In the rows, zero is written as 128.
Each run below is a few steps of one of 6 hidden systems, one row a step.
Nevag, run 1 (8 x 20):
[[192 141 167 115 168 157 130 127  49 103 138 190 148 108 177 116 101 131
  130 141]
 [146 174 193 120 103  72  75 164 108 114 160 134 152 153 148 154 134 163
  138 133]
 [183 117 114 166  97 111  80 141 145 128 128  80 140  92 100 143 109 194
  112 121]
 [108 106 150 122 109 196 125 152 175 160 108 106 171  81 143 140 119 143
  105 125]
 [124 194 110 137 109 140 132 122 136 150  92 130 130  90 166 135 147  73
  118 162]
 [126 119  79 131 126  89 114 145 153  89 141 122 141 138 155 138 116  84
  164 172]
 [126  75 114 158 138  97 133 125 140 174 110 137 129 142 136 123 106 154
  181 128]
 [145 114 146 132 157 171 134 129  93 131 102 168 133  91 151  99  96 138
  138 117]]
les, run 2, 8 rows:
[[112  76 104 154 141  86 119 107 158 163 149 121 106 185 122 129 110 142
  172 137]
 [130 184 120 144  91  93 125 126 123 134  97 100 102 106  82 128 164 143
  101  97]
 [ 91  84 131  83 131 166 176 149 151 105 134 121 160 130 106 136 146 115
  116 105]
 [148 155 100 120 132 106 108 125 125  80 162 129 129 144 150 142 128  81
  130 173]
 [175 102  92 161 135 157 130  91 132 159 124 111 116 109 116 126 110 145
  108 136]
 [110 154 159 124 105 122 147 125 142 191 120 125 148 141 142 157 164 128
  123 131]
 [127 147 169  94 140 169 125 132 101  91 146 145 126 129 119 118 130 129
   95 110]
 [117  91 121 133 147 130  97 117 149 122 163 130 114 166 140 123  96 123
  150 150]]
kupeb, run 3 (8 x 20):
[[190 149 115 137 146  93 163 120  54 120 103 166 134 107 135 123 135 134
  145 121]
 [123  85 165  85 143 168 135 136 142 109 187 125 163 167 129 152 127 137
  107 131]
 [130 130 119 136 105  50 146 158 121 134 100 125 148 126 116 143 152 148
  167 108]
 [152 109 152 116 128 183 120 144 123 102 130 117 150  89 110 123 112 166
   92 105]
 [116 168 141 122  97 106 123 152 152 144 124 118 163 123 157 163 155 106
  132 154]
 [189 119 100 153 125 121 104 115 121 114 143 106 125 112 114 136 111 155
  113 137]
 [ 97 100 127 133 114 149 126 132 182 166 127 105 147 130 135 143 125 130
  130 137]
 [157 149 124 161 126 121 119 117 106 161  94 142 118  97 142 117 119 142
  138 129]]
Sim, run 4:
[[110 105  36 190 100  71 130 120 175 166  59  85  91  95  88 108 124 135
  167 113]
 [160 165  71 151 122 139 193 117  95 151  34 143 132  35 132 112 151 100
  123 118]
 [132 160  53 101 132 114 184 127 127  80 120 139 149 119 161 147 162  19
  135 181]
 [184 118  60 147 129  20 151 111 111 117 157 121 130 177 123 164 151 115
  170 161]
 [185  69  93 133 110  78 183 164 120 125 104 103 192  93  91 162 148 186
  146  97]
 [160 156 162 103 103 128 163 182 112 136 103 142 223  75 178 174 159 128
  129 142]
 [184 128 136 106 140 138 111 132 125  99 198 134 186 151 190 177 118 101
  120 198]
 [148  53 136 146 129  95  98 134 168 163 182 105 162 180 142 165 100 178
  164 153]]
Rudar, run 5:
[[133  59 114 138 130 110 170 105 155 192 146 107 145 171 102 159 142 162
  140 119]
 [ 79  92 172  96 118 190 146 161 162 143 110 121 164 102 118 127 132 149
  111  91]
 [169 135 155  98 132 181 109 149 117  75 164 130 173 103 155 146 114 123
   92 152]
 [170 128 115 160 129 120  99 100 147 176 165 118 141 152 173 162 112 123
  136 190]
 [130  81  95 168 123 145 140 113 161 190  87 110 125  97 117 121 109 157
  142 120]
 [ 94 107 135 120 131 186  95 158 150  87 103 126 123  80 123  88  87 131
  120 107]
 [165 186 138 137 132 140  73 129  96  91 136 146 117 103 166 116 102 110
  118 161]
 [165 136  83 180 129  72 103  92 123 156 130 119  89 148 128 128 114 135
  154 151]]
kupeb, run 6, 8 rows:
[[ 93 176 210  85  99 130 134 177 108 112 110 136 154 109 108 133 167 159
  104  73]
 [160 200 145 109  90 102  93 152 112  67 152 101 138 113 108 153 158 132
   82 127]
 [134 125  82 128  89 116 113 132 185  99 152  57 138 125  85 162 149 126
   91 138]
 [139 128  77 158  97 139 153 115 164 172  82  86 132  77 100 138 149 132
  104 122]
 [158 160 141 145 124 184 138  87 128 197 119 125 131 104 147 144 138 126
   84 147]
 [148 153 146 152 126 112 106  83 128 191 163 125 110 178 146 153 133 134
  122 160]
 [116 100 134 160 131 111  93 102 145 166 140 114  86 166 100 112 106 173
  142 110]
 [ 72 139 159 141 124 149 100 132 142 157  89 139  91 116 123  88 111 142
  137  97]]
Nevag, run 7, 8 rows:
[[ 72 137 106 117  89 114 151 186 183 136  69 117 181  78 161 145 152  84
  158 143]
 [149 123  46 150 124  80 175 139 124 127  72 138 148  85 152 129 135  86
  176 152]
 [133  68 115 113 152  99 174 163 115 117 114 168 180 128 165 134 115 118
  196 136]
 [175 130 148 139 141  89 158 138  67 154 100 174 154 115 152 130 131 159
  167 116]
 [182 129 160 111 130 117 124 167  84  85 137 147 179 101 146 143 119 161
  131 122]
 [157 146 162 129  93  94 118 162 126 148 126 111 175 111 130 164 147 174
  124 121]
 [178 124 114 136 105 143 128 144 140 131 119  99 175  78 131 159 131 148
  103 140]
 [130 133 134 121 107 144 138 145 158 159 124 116 179 109 164 165 142 114
  123 158]]
Taz, run 8 (8 x 20):
[[145 121 134 148 108 147 119  95 164 189 151  84 126 143 105 159 141 161
   89 132]
 [142 187 151 141 106 151 101 100 140 177 141 112 119 130 143 151 146 123
   84 153]
 [131 173 115 154 132 134  91  88 134 152 139 131  89 146 158 123 115  90
  122 173]
 [110 135 106 165 141 138 119  91 138 177  99 140  82 125 143  98 106 110
  147 140]
 [116 129 145 140 148 187 126 110 119 159  93 154 106  97 141  92 102 130
  122 115]
 [ 87 147 167 108 143 174 111 133 115 108 117 160 107 122 142  91 110 110
  123 113]
 [ 95 129 136 126 140 121  92 144 118  83 119 147  93 129 119  85  98 128
  152 107]
 [106  98 106 131 127 131 120 150 139  89  99 120 113 100  93  96 108 143
  138  92]]
Rudar, run 9, 8 rows:
[[144 140 145 118 141 186 200  76 104 194 121 140 128 128 115 142 167 124
   78 113]
 [116  75 138  99 146 187 128 103 155 111 190 104 118 171  90 133 119 140
   84 116]
 [128 173 182 120 110 191 111 107 143 178 145 116 137 122 143 150 144 133
   70 140]
 [182 105  92 141 121 160 117 100 154 124 163  80 133 122 101 153 124 144
   80 144]
 [ 90 139 122 144 106 169  95 116 193 167 123  95 116 121 138 132 123 109
  108 151]
 [157 136  88 141 126 182 128 113 133 112 105 111 119  68 119 115 117 113
   89 132]
 [112 141 102 141 135 153  82 104 153 108 143 119  86 137 138 107  99  91
  120 159]
 [143 169 106 160 129 140 122  88 112 156 101 131  84 106 124 105 127 117
  111 131]]
les, run 10:
[[ 70 111 106 148 123 128  86 114 199 154 143 105  99 164 142 123 107  99
  149 162]
 [108 190 112 149 104 153 104 116 143 135  82 111  89  79 117 102 134 105
   95 122]
 [ 67 106 131 103 143 187 165 132 156 140 103 147 139 118 149 112 126  85
  134 128]
 [121 176 116 129 149 126 117 113 100 103 123 165  97 134 165 103 117  70
  143 157]
 [132  99 101 155 158 147 148  86 114 158 104 150  87 125 120  92 104 130
  141 117]
 [ 92 156 135 132 123  89 159 118 118 172 100 146 109 153 124 126 162 114
  149 114]
 [116 129 129  99 146 135 163 123  94  87 124 147 107 138  90 106 144 120
  113  89]
 [119  95  91 122 144  97 147 113 137 109 152 126 114 176 117 132 129 104
  152 140]]
Taz, run 11:
[[166 166 158 115 117 166 147 139 123 164 127 142 201  94 201 176 145 100
  110 179]
 [118 137 140 120 150 102 117 122 129 140 167 165 144 184 203 147 117  75
  176 193]
 [116  66 121 171 145  93 113 117 151 196 120 142 122 160 154 120  88 155
  199 142]
 [115  80 169 138 126 196 121 136 166 195 110 122 162  95 145 130 102 174
  123 115]
 [ 93 171 205 103 112 173  78 163 144 125 141 138 154 118 175 134 120 120
  112 143]
 [102 142 118 143 126  93  51 151 151  88 141 132 108 142 164 111  88 102
  173 163]
 [109  84  78 166 118 113 112 148 171 140  77 111 123  87 127 105  94 137
  175 126]
 [132 120 140 119 119 181 149 165 132 130  77 134 180  48 149 126 121 135
  120 116]]
Sim, run 12, 8 rows:
[[126 150 214 125 116 136  46 170 128 124 151 144 156 127 177 132  92 166
  141 140]
 [137 105 157 143 135 188  39 128 161 118 164 113 119 121 146 113  63 158
  111 147]
 [ 79 111 149 163 124 167  68 117 182 187 115 117  98 129 146 102  83 146
  140 133]
 [107 123 129 155 156 196 113  89 126 163  95 152  78 103 139  74  85 122
  125 120]
 [ 62 127 103 129 151 156 129 111 142 120  98 152  75 131 134  75 107  72
  149 127]
 [108 147  90 149 148  96 123 104 101 109  99 151  58 134 111  78 116 103
  155 115]
 [113 135  71 136 122  99 141 136 122  80  83 121  93  99  85  94 133 112
  137  97]
 [132 189  90 136 100  85 138 138 115 103  82 121 116  91 113 123 160 100
  126 122]]

Name the system that made each run.
run 13 (2 x 20):
[[133 129 185 149 141 129  54 132 123 152 153 153 119 151 172 116  78 162
  155 146]
 [ 67  93 127 145 123 157  77 134 198 147 127 106 112 135 137 110  89 125
  147 140]]
  Taz
run 14, 2 rows:
[[151 110 182  53 141 204 189 166  92  73 142 148 205  91 125 149 150 136
   79  99]
 [ 99 174 204  87 118  98  85 151 135 114 200 142 158 204 176 171 147 105
  135 169]]
  Sim
run 15:
[[137 129 126 128 102  89  97 143 140  96 153  92 125 143  85 141 137 162
  116 110]
 [129 100 110 122 102 133 119 149 171 109 140  82 155 116 102 150 132 143
  110 126]]
  les
run 16, 2 rows:
[[129 165 164 108 137  97 143 120 106 154 161 164 151 183 183 161 155  92
  148 169]
 [171  56 121 118 158 122 129 120 115  93 188 124 139 170 104 139 105 167
  132 123]]
  Sim
run 17 (2 x 20):
[[171 134  75 117 151 112 168  98  99 100 153 140 130 148 141 145 144  74
  126 165]
 [ 87 102 123 133 149 128 166  88 144 191 130 145 105 181 131 125 139 107
  149 132]]
  Rudar
run 18:
[[ 83 110 133  88 153 154 196 119 118 127 122 158 128 153 120 120 155  90
  130 108]
 [136 147 100 120 153 103 137  98  97  90 157 149  90 173 127 117 132  84
  134 146]]
  les
run 19:
[[ 88 144  91 139  95 173 160 108 192 185  80  87 125  90 116 138 161  91
   92 133]
 [179 212 160 135 131 147 115 119  66 134 107 169 131  86 176 122 129 113
  109 149]]
  Taz
run 20 (2 x 20):
[[ 77 160 176  96  95 151  87 162 163  92 145  98 130 129 102 132 141 137
   89 104]
 [180 188 114 121 100 117 127 129 118 106 145 105 156 109 137 170 161 106
   85 159]]
  Rudar
run 21:
[[181 133 146 189 140 111  80 112 106 205 114 160 129 115 195 124  77 163
  175 166]
 [116  84 168 152 151 152  48 128 153 151 166 144 117 160 174 110  53 159
  165 156]]
  kupeb
run 22:
[[107 214 187 131 109 107  85 129  90 125 106 144  78 125 108  99 144 150
  110  88]
 [ 63  54 138 102 150 163 131 147 155  99 130 133 117 145  99  94 100 138
  146  88]]
  les
run 23, 2 rows:
[[134 185 132 155 128  72 112  85  85 144 128 139  53 167  95 105 146 138
  125 107]
 [122  74 127 105 145 157 106 138 136  54 169 111 115 147  80 108  98 154
  109  99]]
  Nevag
run 24, 2 rows:
[[163 160 160 132 140 109 130 127  74 142 122 171 135 128 162 127 126 135
  146 133]
 [166 134 148 126 121 101  92 156 108  88 152 129 150 125 133 139 114 156
  134 131]]
  Nevag
run 25:
[[146 215 201 126 124  67  79 136  62 119 147 169 109 164 151 128 138 145
  140 126]
 [148  84 113 112 123 160  85 146 155  47 174  79 129 121  75 128 101 162
   87 111]]
  Sim
run 26, 2 rows:
[[145 134 135 148 121 169 113 100 155 187 138 110 135 123 149 149 123 134
  101 157]
 [117  93 125 129 147 173 152  97 151 174 138 132 129 146 141 132 120 115
  125 143]]
  Sim
run 27:
[[177  84 137  97 105 132 134 160 137  75 175  78 184 122  73 173 144 189
   82  98]
 [168 108 126 118  96 108  91 159 176 103 193  76 195 144 141 194 131 145
  112 172]]
  les
run 28 (2 x 20):
[[164 160 163 165 105  73  81 159 129 193 120 146 183 118 221 167 113 143
  185 186]
 [175 135 198 137 131 170 105 154  70 134  90 154 145  57 125 102  98 213
  109  74]]
  les
run 29 (2 x 20):
[[161 116 120  70 145 147 247 128  66  87 117 149 165 112  80 143 188 121
   89  78]
 [150 141 167  63 114 120 214 141 100 121 163 124 198 155 102 194 211 131
   82 108]]
  kupeb
run 30 (2 x 20):
[[169  60  98 106 179 151 105 125 126  43 210 141 146 167 157 133  73 102
  142 180]
 [ 99  74 146 165 111  48  82 163 166 173 120 119 136 161 132 131  98 193
  209 117]]
  Sim
run 31, 2 rows:
[[ 72 133 127 113 116 158 159 115 154 142 106 112 104 131  87 118 158 116
   97  94]
 [169 179 152 130 128 129 107 124  75 101 125 143 108 108 116 114 128 147
  101 110]]
  Taz
run 32 (2 x 20):
[[122  67 109 136 124 135 152 139 159 150 109 109 150 112 107 131 122 158
  140 109]
 [125 137 139 116 138 172 171 123 111 153  93 155 144  97 147 121 137 109
  118 123]]
  Nevag
run 33:
[[126  58 159  93 146 135 127 164 143 101 179 137 184 163 148 153 107 145
  153 137]
 [137 101 124 134 116  68 137 185 117 113  92 137 171  99 134 132 122 159
  184 107]]
  kupeb
run 34:
[[101  97 114  92 127 154 203 151 154 141 108 134 193 112 155 158 158  82
  138 143]
 [137  75 127  95 170 186 173 124 123 116 151 158 171 133 166 136 113  94
  133 154]]
  Rudar
run 35 (2 x 20):
[[ 92 185 146 138 133 176  87 100 146 156 127 145  95 132 181 110 110  73
  118 172]
 [ 98 149 123 166 148 130  84 110 121 147  97 164  70 125 163  75  81 107
  170 141]]
  Taz
run 36 (2 x 20):
[[ 95 150 160  88 172 169 152 117  72  85 121 189  92 140 131  80 126  88
  123 102]
 [112 173 146 110 122  55 113 134  90  77 149 141  86 181  90 117 156 130
  135  98]]
  Nevag
run 37 (2 x 20):
[[133 164 151 133 101 144  89 134 121 105 115 102 100  98  78 111 132 169
   81  84]
 [ 86 139 127 106  96 154 122 148 172 100 123  87 131 110  90 132 149 121
   90 106]]
  Nevag
run 38:
[[111 163 130 103 107 109 124 169 130  78 115 125 150 107 132 135 146 102
  129 127]
 [172 164 114 141 113  97  95 121 119 108 153 111 124 134 129 147 133 127
  114 152]]
  Sim
run 39 (2 x 20):
[[123 149  92 161  86 119  60  87 205 146 174  43  81 165  83 152 138 132
   78 154]
 [102 182  84 148  75 160 137 112 181 160  73  70 108  67  92 130 166 100
   70 120]]
  Rudar
run 40:
[[155 158  81 127 119  93 133 121 110  73 130 111 107 123  93 128 149 108
  110 126]
 [101  68 126 109 126 118 153 141 160 126 151 109 150 162  98 146 139 145
  137 109]]
  Nevag
